These are runs of 7 systems, one row a step. Runs of the same system follow the same rule from any start.
T, seq 1 (9 x 22):
[[ 20 -15 -14  -2   5  11 -20 -31   4   4 -14  18 -49  -3   3  30  12  33
    2   2   4 -19]
 [-22  31  -3 -11 -14 -24 -19  31   7 -12 -15  15   7  27 -13  23  25   8
  -14  23   5  10]
 [ -8   3  28   6 -16  18   5  -2  31  -2  10  20 -23  -4   6   7 -14  -5
  -14 -25 -41  13]
 [ 16   2  15   9  19   4 -20 -27   3 -26  -2  -2   4  37 -25 -16  -2  31
  -12   1   0 -22]
 [  3  -8   5  20   1  10  16  25   0 -31 -25  11 -10 -11   7  33  19  11
   14  21  -6   5]
 [-29  -4  -8  -6 -14 -11 -18 -11  10   7  -9  15 -24  -6 -20 -13  16  20
  -11 -30   3  22]
 [  3  26  -6  -3   3   9  -4  -3  -7 -36   9  12   4  11 -18  15 -37  -5
  -21   2 -10   3]
 [ 15 -25   7   8 -12 -12  18  -5  31 -26  16 -12 -18   9   9   4  15  19
    0   8   7  -4]
 [-14   5  25  -6 -13   4 -11  -1 -35 -12 -13  -6  -2   5 -18  -1  23   2
   17   0   2  28]]
B, seq 2, 9 rows:
[[ -5 -11   2  11   2 -10  30 -25  -4 -16  33 -12  18 -10 -17 -21 -49 -17
   -5 -13   7  11]
 [ 32   5   7 -33 -25   2 -13 -15  12  -3  28 -18 -24  28  13  16   9  -3
   -9  14   1 -12]
 [ -9  10 -18   6   4 -29  -3  43 -11  -3  -2   0  -8  -4  45  21  21   6
   22  -4  17  13]
 [-28   7   1   2   2 -13   8 -16 -20  40  11  14  12 -23  -8  -2 -40 -30
    0 -15   1  14]
 [ 32  29  -9 -24   6  28 -20  -8  -3  -3   5   0   4  19  -1  11 -24 -13
  -21  13 -16 -27]
 [  5   5  -7   4   0  -8  13  55  27  -1 -12  -6  22   2  31   9  29  -6
    4  24  -3 -13]
 [-34  -2  29  12  -2   5   1   4   0  39 -13  20   0 -20   1  -6   4 -13
    9 -25 -25  20]
 [ 18   6  -3   4  33  30 -24 -31 -10   5 -12   6   8   9 -18 -26 -22  12
  -10 -15 -13 -29]
 [ 30 -25  -4   2   0  17  24  11  18 -14 -22 -18  16  -4  -4   2  29   4
    7  42   5 -28]]
E, seq 3:
[[ -1  11  34   2 -21   1  20  37  14 -41   0 -11  27  25 -11  12  16 -11
   -3  39 -12   9]
 [ 13 -13  32  21  10  40  12  -7 -15 -20   1  -7 -13 -18  15 -16 -12  -2
   20 -36 -33  16]
 [ -9   1  14  15  30 -14 -30 -43 -19  25  -2  22 -11  22 -12   4 -13  26
    1  -9   8 -17]
 [ -9  -7 -30  -4 -20 -24   7  13  17  -7 -11  20 -26 -11   3  44  21  15
   -5  25  20   5]
 [-24  10  10 -11 -30   2  18  14   0 -24   7  -8  17  -8 -29 -17  -8 -24
  -11  -8 -10  37]
 [ 34   8  19   4  22  41  -4 -20 -16 -13  -3  -1   6   9  -2   5 -27  -7
    1   7 -26 -24]
 [ -1 -17  21  20   7 -26  -2 -16  34  11  13  14 -26  20  19  10   9  31
    0  -7   1 -15]
 [-30   4   2  -2 -16 -18  -2  22 -28   2 -21   4  -4 -12  -5  17  32   0
   20   8  15  33]
 [ -2  17 -27 -11   0  28   0  -6  -8 -16   0  10  -2 -24 -20  -7 -39 -15
  -20 -22 -15  12]]
H, seq 4 (9 x 22):
[[  3  28 -29 -17  -5 -12  -2  22  14  -6   6   2  20  10  -2  12 -12 -13
  -24  22   7 -11]
 [  8   3  30 -16 -19  12   4 -10   9  11  22 -16   8  10   0 -14  -6 -24
   -5  -3 -20   1]
 [ -4   5  13  -2  10  -4 -32 -19 -10  23  -7   3  -7  21  -5 -14  16  18
    3 -14   2  -8]
 [ -5   8  17  19  15   0  -1  22   0   0 -21  16  11   9   9  21  14   5
    8  16 -11  -8]
 [ -4 -11  -9   3  -5  15  15  -1  28  18 -14  17  -3 -24  -6   5  -4  -7
  -10   4 -17  -9]
 [  8   1 -16  -9   3  18  -2   1   1 -12 -15 -10  19  -4 -24 -25   3   0
   -9   3   2  -6]
 [  4 -11  23  15   2   6   7  -5  12 -29   5  -7  -1  12  -7 -16   4  14
    1  -8  -8   3]
 [-15 -19   3  18   6  -8   9 -12 -12   3  -7   4  -4 -16  -7  -6   2  10
   15 -11  11  12]
 [  6   1 -19   7   8   4   5   2 -13 -22  -7   7  -8 -14   2  19 -10   5
    4   6   7   2]]
R, seq 5, 9 rows:
[[ -8  -6 -28 -19  -4 -17  -5 -18 -30  28  10 -18   1 -18  -3 -19  -7 -11
   11 -14  31  11]
 [ 20   5 -11 -20  -8   1   3  -6 -27  17  17 -10 -16 -12  29  31 -11 -23
   15  12  10  -2]
 [ -1  15  -7 -24 -12 -14 -19  13  -2  34  18 -13  -7   4  36 -11  10 -15
    4 -24   3   7]
 [  5  33   7  -5  20   4 -19   7 -37  13   9   0  15  11  20   6 -25 -19
   10  -8  -7  -3]
 [  4  10  -5   2  15   8  -6   0  18  40   4  17  -5  -7  30   1 -21 -10
   -7 -21 -22 -20]
 [ 22  16   6  -6  18  23  -9  21   7  12 -12  -9  29  14  14 -15   8 -10
   -2   7 -20 -30]
 [  1   8  -4  28  28  13   5  34  14 -17 -14  12   9  -6  25  -7  -6   9
    2 -19 -23  -5]
 [  3 -19   0  21  26  22  14 -11   9   3 -18  -3  29 -16 -17 -38  -9   3
    0  -7  -9 -18]
 [ 26 -25 -13  15  10  29  20   4  10 -23 -23  -3  -8 -20   4   7  14  13
    9  17  -4 -18]]
E, seq 6, 9 rows:
[[ 21 -20  -4  10   5  13  21  -7   7  -7  -6  -2  -3 -13   2  13   0   3
    6  21   2 -16]
 [-11  -9  14   1 -11 -10  -4  -6  11  -7   2  -8  -2  12 -12 -24  19  15
   -2 -13   3  10]
 [  9   8  -8   3  12   6  -3   6 -31 -21  -8  -4   2  -2   2  10  -2   2
   14   7  10   4]
 [  3 -11  -7  -3  -7  -5   5 -26  11   2  20   1 -15  -4  -5  -6 -18   3
   -9 -12   4   0]
 [  4   7  12 -12 -10 -12  -8   2  -7  -1   3  -7   4  22  -3  14  16  -2
    3  25   8  -3]
 [  3   5  -3  -3  -9   5   5  14   2 -13  10  -2 -16 -10  20   5  -3  -5
    4 -18 -10  15]
 [ -8  10  17  -1   6  -5  -6 -17 -17  22   9   3   8   7  -5  -3 -17 -12
    3  -3  -2   0]
 [  9   3 -10  -7  -3   4  -7   4  15  12  -8  13 -19  -2  15  25   9   3
   -5   9  -7 -14]
 [-22   7  10   7  -8 -19   7  18  14   6   3   5  13   2   2  -6   3  -6
   -4  -7  -4  12]]
H, seq 7 (9 x 22):
[[ 22 -15  -3  -4   0   8  -7 -19  10  -6  16 -15 -26   2  19 -17   3  15
    3 -27   0  -7]
 [ -7  -4  -6   9   9 -30   0  18 -14   4  -3 -13  13   5  17  -9  21   9
   20   1  25   4]
 [  9   4  -3   8   5   7   9  15   2   0   7   7 -18 -16  38  20 -12  -7
    9 -13 -15   4]
 [  6  -6 -32 -11   2 -15   3  -3   8  24   5  -9   9  -8   7  -7  -1  -5
   -4   8  22 -18]
 [ 19  12   7 -16  -8  15  -5  20  -8 -12   6 -21   0   8  21  -3  14 -10
    9  -2  -9   3]
 [ -8  -4   3   6   3 -23  -7  -3  24  21  14   3  -5  11  17 -11   5  11
   -3 -18   2  -7]
 [  6   6   2   4  18  10  -1  12 -24  17 -14  -3  15  -9  16   1   3 -12
   18   5  -3  -8]
 [ 17  -7 -10  -1   0   6  -1   2  30   2  -2   6 -14   2  14   9  10  11
   -9   5  -7 -21]
 [ -9  -3  -5  -6  -7  -2   9  20   5   9  -8 -13  22  -8  -2 -23  18  -9
    4   0   3   5]]
Z, seq 8, 9 rows:
[[ -8  -3 -17 -15 -24 -11  13  -4  16  17  -4  15  -2 -14 -16  29   0 -14
  -15  32   9  -3]
 [ -7  17  -5  -2  -9   9   4  20  29 -21   9   8  -1  -1   3  -9 -15  -7
  -21 -22 -24  11]
 [  3   7  28  15  25   8  -7  -6   0   6  -7  -1  29  25 -12 -21  -5   1
   -1   3 -14 -21]
 [ 15 -24  -1  16  13  13   9 -14   7  18 -13  12 -20 -18  15  18   7  11
   12   8  -3 -20]
 [-20  -1 -28  -5 -10  -9  -5  19  15  -3 -23   9  -4 -12 -12  -5  27  15
   -7  -3  10   9]
 [  7  12 -10   7  13  10  12  13 -15 -40  -3  -5  22  -2 -12  -4 -21  -5
   -3   7   0   3]
 [  8 -28  19  15   7  -6  14 -29   8  -6  16 -14  -2   6  -7 -22  -5  13
    6  -6   8  -7]
 [ 17  -9   1 -16 -18   2  -5  10   7  -2  -8 -13 -16   8  14  14  41   8
   10  19   7  -4]
 [-15  19  -4   7   4 -15  -9  23 -26 -17   0   3  -3  -1  16   7   1   2
   12 -17   6  26]]
R, seq 9:
[[ 19 -11  -1   3  -4  31   4   0  14 -27  -3  -2 -27 -13  10  -1   2  10
    1 -20 -21   3]
 [ -1 -13  -2  11  19 -15  -8  -5  -8   3 -12 -12  15  10  -7 -26  22  22
   11   0  23 -11]
 [ -7  -9  -1  12  -3  12  21   7 -17  -4 -19  11  -4 -32  -5  26  -2 -11
   15  14  -3  13]
 [  0 -10 -32 -21 -16  -1  -2 -11  13   6   3  -9  -7 -15 -13 -21   5   3
  -12 -11  15   2]
 [ 15  -1   4  -2   0 -12  11   3 -20 -18  15 -19   5   8  13  14   0  -5
   16  22  19   1]
 [-17  -7   6  -3 -16  -9  -1  -4  -2  18   9   3 -22 -15  13  -2   4  -5
    9 -28  -2  23]
 [  8  14  -4 -18   6   4 -22 -19 -30  13  -2  -3   3  10  -9   2  -7  -5
    0   6  10  -7]
 [ -1   8  -9  -3  -3 -15   3  15  13  18   8  12 -11  -4  30  27  -2  -7
   -2   5  -1  -7]
 [ -2  19  10 -13  -4   3  -7  10  -1  11   4 -11  21  11  -1 -22   0 -17
   -5  -9 -10   3]]
G, seq 10 (9 x 22):
[[  5   2   1 -12  -9 -25  -4 -16  10  19  28  -4  -6  17  10   3 -10  -4
  -10   2  10  -8]
 [ -7  13  26  -3 -10   2   1  23  -3  -2  -9   0  15  12  -1  11  17 -13
    5  18 -12   8]
 [-18   1   5   0  -3  -1 -10 -14   5  29   0  18 -15  -9  -1  -3  -6  -1
   -5 -25 -12   8]
 [  0   8  -7  -4  12  -2  -4  -3  -9  16 -14   5  26   5 -19  -1  -2  -5
   -4  25   8 -18]
 [ 11   0  -4   1   0  20   9   6  19   8  -4  15 -12 -14  16  19  -6  -8
   -4   3 -22 -12]
 [ -3  -5  -4   0  -1  -1  -6  -3  27  -5 -10   1   9  10 -23 -23  12  16
  -17  -1  -1 -10]
 [  8   4   6  21  26  18   2   0 -12 -17  -8   6   8  -2   3  -4 -17   4
    7  -9 -13  -6]
 [ 10 -26 -10  10   6  -9   8 -12  12   5  -3  -4 -10  -7   7   0  14  18
    8   6  15 -15]
 [  9   6  -9  -7  -5  12  -3  10  -9 -38  -9  -6  -6   0  -8   5   9   9
    1   6   1  10]]
Z, seq 11:
[[-15  30 -25   9  24  22 -14  41   3 -14 -34  18  29 -10  -6 -20  -5   0
  -14 -19 -22   0]
 [  7 -23  -2  36  43  12  25 -27  -6  -4 -13   4  34 -14 -26 -23 -32   8
    3  10   5 -29]
 [ 24 -51 -20   2 -11  11  24 -11  44  -5 -13 -14 -18 -21   1 -10  34  21
    1  14  10 -23]
 [ -1   9 -21   1  -3  -2  -2  60   3 -47 -22 -18  10   1  16 -14  44  17
   10  -3   8  17]
 [  1  -4  14  25  27   0  10 -12 -62 -38   1 -22  23  -3 -15 -19 -18   4
   31  -5  19  19]
 [ 25 -41  -3 -15 -17 -16   8 -55 -11   4  25 -29 -30   1  -5  -1   9  13
   16  13  39  -6]
 [  1  13  -9 -35 -46 -29  -6  39  11  -9  22 -20 -21  12  34  23  41  -8
    4   9  17  25]
 [-22  44  34  -4  -2  -5 -16  18 -55 -11  19  -5  17  13   6   1 -23 -29
   12 -25 -13  44]
 [ 10  -2  25 -12   5  -3 -14 -70 -28  51  30   2 -10  11 -11   5 -38 -14
    4   0   4 -17]]
G, seq 12:
[[ -1   2   9  -5  -3 -40  11  12 -16  17  19 -26  35  19  10  -1  10 -17
   16  34  33  -6]
 [ -2  13  16 -23 -31  19  -7  20 -10  20  -1   2 -26 -14  30  25  18 -26
   12 -12 -25  25]
 [-36  19 -15 -19 -11 -35 -21  -3  12  34   7  10  14  12 -23 -21  -2  -2
  -23 -13  14   8]
 [  3  18  11   2  15  24  12  14 -23  24 -11   5  34 -15   4  10 -24 -39
    8  17 -21 -10]
 [ 13 -11 -11 -15  -7   6 -10  -7  44  51  -4   8 -17  -4  19   0  18   1
  -14  -2 -11 -31]
 [ -8  28 -12  -2  10  22 -16  34  13 -23 -35  13  27  11 -23 -12  12   6
  -22   5 -19  -5]
 [ -2 -17 -11  32  32  11  18 -12  18   9  -3  16   3 -28   8 -21 -33   6
   -3 -31 -14 -14]
 [ 38 -21 -17  -2  18  16   0  -6   0  -7 -21 -23  13   4  -5 -16  28  18
   10  29  19 -36]
 [ 14   6 -21  11   3  10  -2  27  14 -50  -2   7 -30  -5  28  17   3  21
   -2 -18 -10   7]]
T, seq 13, 9 rows:
[[ 32  -2 -14  -1   7  18   6   6 -16 -10  -1  -4 -18 -15  30  31  -2  -5
   16  13   0 -12]
 [-25  -4   0  -3 -12 -40  -7   6   8  23   2  -2   5  12  -3 -10  28   9
    3  -1  22   9]
 [  0  18  14  -7  -3  25   0  -7 -17  13   2  12   0 -12  -2  15 -28 -28
   -3  -4 -26   6]
 [ 20  -8  -8   4  14 -16  -8 -10  25   5  14  -7  -3  22  17  -9   4  21
   -5   1  11 -31]
 [ -6   2  21   3  -8   9  10  20 -11   1 -24  -2  22  -1 -11  13  21 -14
   11  31  -7   5]
 [ -4  -3 -11   1   6   9 -14  -3  10  23  -5  11 -25 -15  22 -12   1   8
    2 -39 -12   2]
 [ -5  16  -7   6  16  -8  -2  -3   1 -10  -3   8  32  19 -30  -7 -20   1
  -18  18   7 -16]
 [ 20 -21  -6  -1 -14  22  24  11  23 -10  -5  -7 -14 -23  16  10  13  -4
    4   9 -11  -5]
 [-16   6   0  -8  -1 -10 -21   4 -11  -1  -8 -11  10  11 -14 -34  22  12
    3 -21  10  16]]
B, seq 14 (9 x 22):
[[  4  -8  15  -7 -18 -10   2   6   9   2   1  -5 -10   9   7  17  28   4
    7  19   5   0]
 [-21   4  -5  11   5 -14  -7   3  -7   0  -5  15 -13  -9   3   5  -2  10
    4 -21   3  17]
 [  2   4   1  -2  10  -6  -1 -25 -14   5  10  -1  14   7 -18  -7 -25  -5
   -5   6   9  -9]
 [ 20   3  -3 -10  -9   6   6   8  15 -15   3   0  -7   7   7  25   4  -1
   -8  24  -4 -13]
 [-22   6  -1   4  -8 -22  -1  25   9   8  -6   6   3   1  10   2  20   3
    2  -6   5  13]
 [ -9   6  17  13  14   2  -3 -19 -17   8   5  12   4   0  -7  -3 -27  -5
    3 -14 -10   4]
 [ 24   0 -13  -6   9   7  -4 -10  14   1   0   2   3  11  -2   5  -5   5
  -12  19   0 -32]
 [ -6  -2   4  -1 -13  -3   8  28   6  -3 -19   0   3  -4   6  16  31  -2
    9  21   1   6]
 [-26   2   8  14   4  -1  -2  -3   3   4  -4  17  -1 -11 -12 -14 -13   3
   -4 -29 -11  18]]

Which system made each run below?
seq 15, 2 rows:
[[  9 -11   9  15  30  -3   0 -31 -15  18  -4   1  19  10 -13  -9 -13   6
    7  14  11 -28]
 [ 14 -12  11  -5 -16  20   1   7  -1 -13 -24  -1 -19  -4   1  24  37  10
   13  22  -6   1]]

H
seq 16 (2 x 22):
[[ -1   1  -7  24  28  -8   0  -8 -13 -22  -2  10   4   1  -6   2 -22  17
    3  -6   8  -3]
 [ 15 -27  -2   7  -3   1  23 -13  -2  -7   0 -11  -7 -13   1   9   6   4
   14  19  14  -6]]

G
seq 17:
[[ 14 -24   6  -4 -10  37   0 -49   1 -18  -4   2 -34 -15 -31  -9 -11  13
   -7 -16 -14   4]
 [ 12 -18 -10  -1   0 -27 -10  -5   8   3 -12  -7  -9  19   3  14  43  31
    9  33  34 -22]]

R
seq 18, 2 rows:
[[  4  -3   0 -12 -21 -23  -4  -2  19 -36  16 -17 -10  29 -11  -7  22  24
  -10   5  19   7]
 [-32   8  26  12  -5 -18   6   9 -23   5  13   1   3  -7   8  -4  -9 -14
   17 -25  -3  38]]

H
seq 19:
[[ 28   9 -18 -14  -6 -27   3  17   6 -30  32 -28   2  28  27  13   5   4
    1  26  29 -12]
 [  9 -11  16 -19 -30  -7  12   0 -16   8  33 -38 -11  -9  30 -13   8 -25
   23 -16   6  28]]

E
seq 20, 2 rows:
[[  7  -7 -21   1   5   5   2 -17  -1   4 -15  18 -10 -13 -15  26  -5   8
   -5  24   8 -16]
 [-12  -6   4   0 -23 -14  11   8  33 -20   7  -1   1   9 -18  -6  12   7
  -16   3   0  11]]

E
seq 21 (2 x 22):
[[ -3  21  -1  -6   3 -24 -22   1 -20  -9  10  -4   2  26   2   4   2   8
    1   2  17   4]
 [ -4   7  25   4  -5 -11   7   3   1  14  13   8  -6   6  18  27  -6 -13
    7   9 -10   3]]

H
seq 22:
[[ -1  -1   6   5  10  -1  -7   5  25 -13   1 -15  22  22 -14 -50  10  15
  -13 -20  -4  -8]
 [ 20 -15  -7  18  27   2  11   1 -29 -12 -13 -14  11  -7  12   3   9  11
   29  17  21 -14]]

E
seq 23, 2 rows:
[[ 25 -21   0  -5  -9  20 -14 -14  14   4 -23  11 -49  -5  12  31  39  28
    7  10  -6 -17]
 [-34  26 -25   8   3 -31 -18  40  -4 -25 -20  22   1   6  -2  14  18  21
   -6  -6  15  23]]

Z
seq 24:
[[-11 -24   8  17   8 -19   1  -4  22  15 -11   1   2   5  -1 -18  29  24
    6  -3  10 -10]
 [ -4   0  -4  17  13  22   9  25 -15 -11 -26   6   3 -26  10   2   4  -3
   16 -10 -15  10]]

H
seq 25, 2 rows:
[[ -4  29   3   6  14  13   5  23 -11 -17   1   5  31   2  -3  -5 -29 -20
   -8  -1 -20   4]
 [ 13 -12   0  16  15  13   8 -16  34   1  12   9  -6  -3   8 -14 -25   9
  -14 -19 -19 -22]]

R
seq 26, 2 rows:
[[ -7  24 -16  -7  -1 -27 -13   7   5 -11  12  13  -1  21  -1  20 -11   5
  -16  10  12  -1]
 [  2  -8  28  -4 -25   1  16  -3  23  -4  13  -2 -10   5  -1  13   5  -8
   -5  11 -15   6]]

T
seq 27, 2 rows:
[[  2  -3 -11  -3   8 -12 -19 -15 -20   5   1  -5 -12   6  -1  -6   6  17
    8 -10  22  -1]
 [ -3   0  -6 -10 -17 -16  12   4  -6   0   6  -3  -1  -4   0  24   4 -10
    4  23  15   8]]

Z
seq 28 (2 x 22):
[[ -9 -15  31   9  -2   4   7 -39  -7  12   9   2   0  -1 -26 -13 -17  -3
    1  -7  -7   6]
 [  0   1   1   0   7   5 -18 -16 -27 -11 -20   9 -12   5 -20  15  13  20
    9  11  10   1]]

H
seq 29 (2 x 22):
[[-14  10 -32  -1   8 -14 -14  -3   3  18  -7  21  -7  -7  -2  11  -8   7
  -10  -5  10  -6]
 [ -8  -1 -11  -7 -15  -9  20  12  19   3  -3   3  15  -8 -13   8   2 -14
  -11  24   4  -1]]

E
seq 30 (2 x 22):
[[ 17  -2  19 -11  -2   3  13   1  -9  24  17 -28  25   2  17 -14  -2 -30
   14  13   1 -11]
 [ 10  -8   6   6  19  -1   2   2 -16  37  -3 -14  13  -8  30 -11   7  -9
   25  -4   4 -16]]

T
seq 31:
[[ 20  11   6  -3   9 -13 -24 -21 -10 -13  11   4 -22  35   7  24  -2  23
    0  12  12 -17]
 [-22  -5  17  16 -16 -18  20  16  11 -24  -6  15  -5  -1 -10  28  10   5
    3  20  -1  20]]

G
seq 32:
[[ 24  -7  11 -24 -13   2  -4  -6  -1  -2   4 -35  18  24 -12 -21  31  -1
    4  26  16 -13]
 [  0 -15  -1  15  -9   7  18  19   9 -24  -3   4 -32 -24  28  18  12   9
   15 -17 -11  22]]

B
seq 33, 2 rows:
[[ 12 -21  11  -5 -21   6  27   8  13  17  -4  -6  -5 -17  15  24  19 -17
   13  29  -4  -5]
 [-11  15 -15  -8  -4   4 -19  18  -4  -5  -6   0 -10  -8  10 -20   8   5
   -1 -40  -6  20]]

Z
seq 34, 2 rows:
[[  2 -13  30  36  10 -22  11   9  10 -42  13  -6  -9  25  19   2  13  31
   18  -7   3   8]
 [-22 -23 -16  16   1 -15  23  -4 -16  25  -5  10 -13 -46  13  11  -7  -8
   23 -13  14  20]]

H
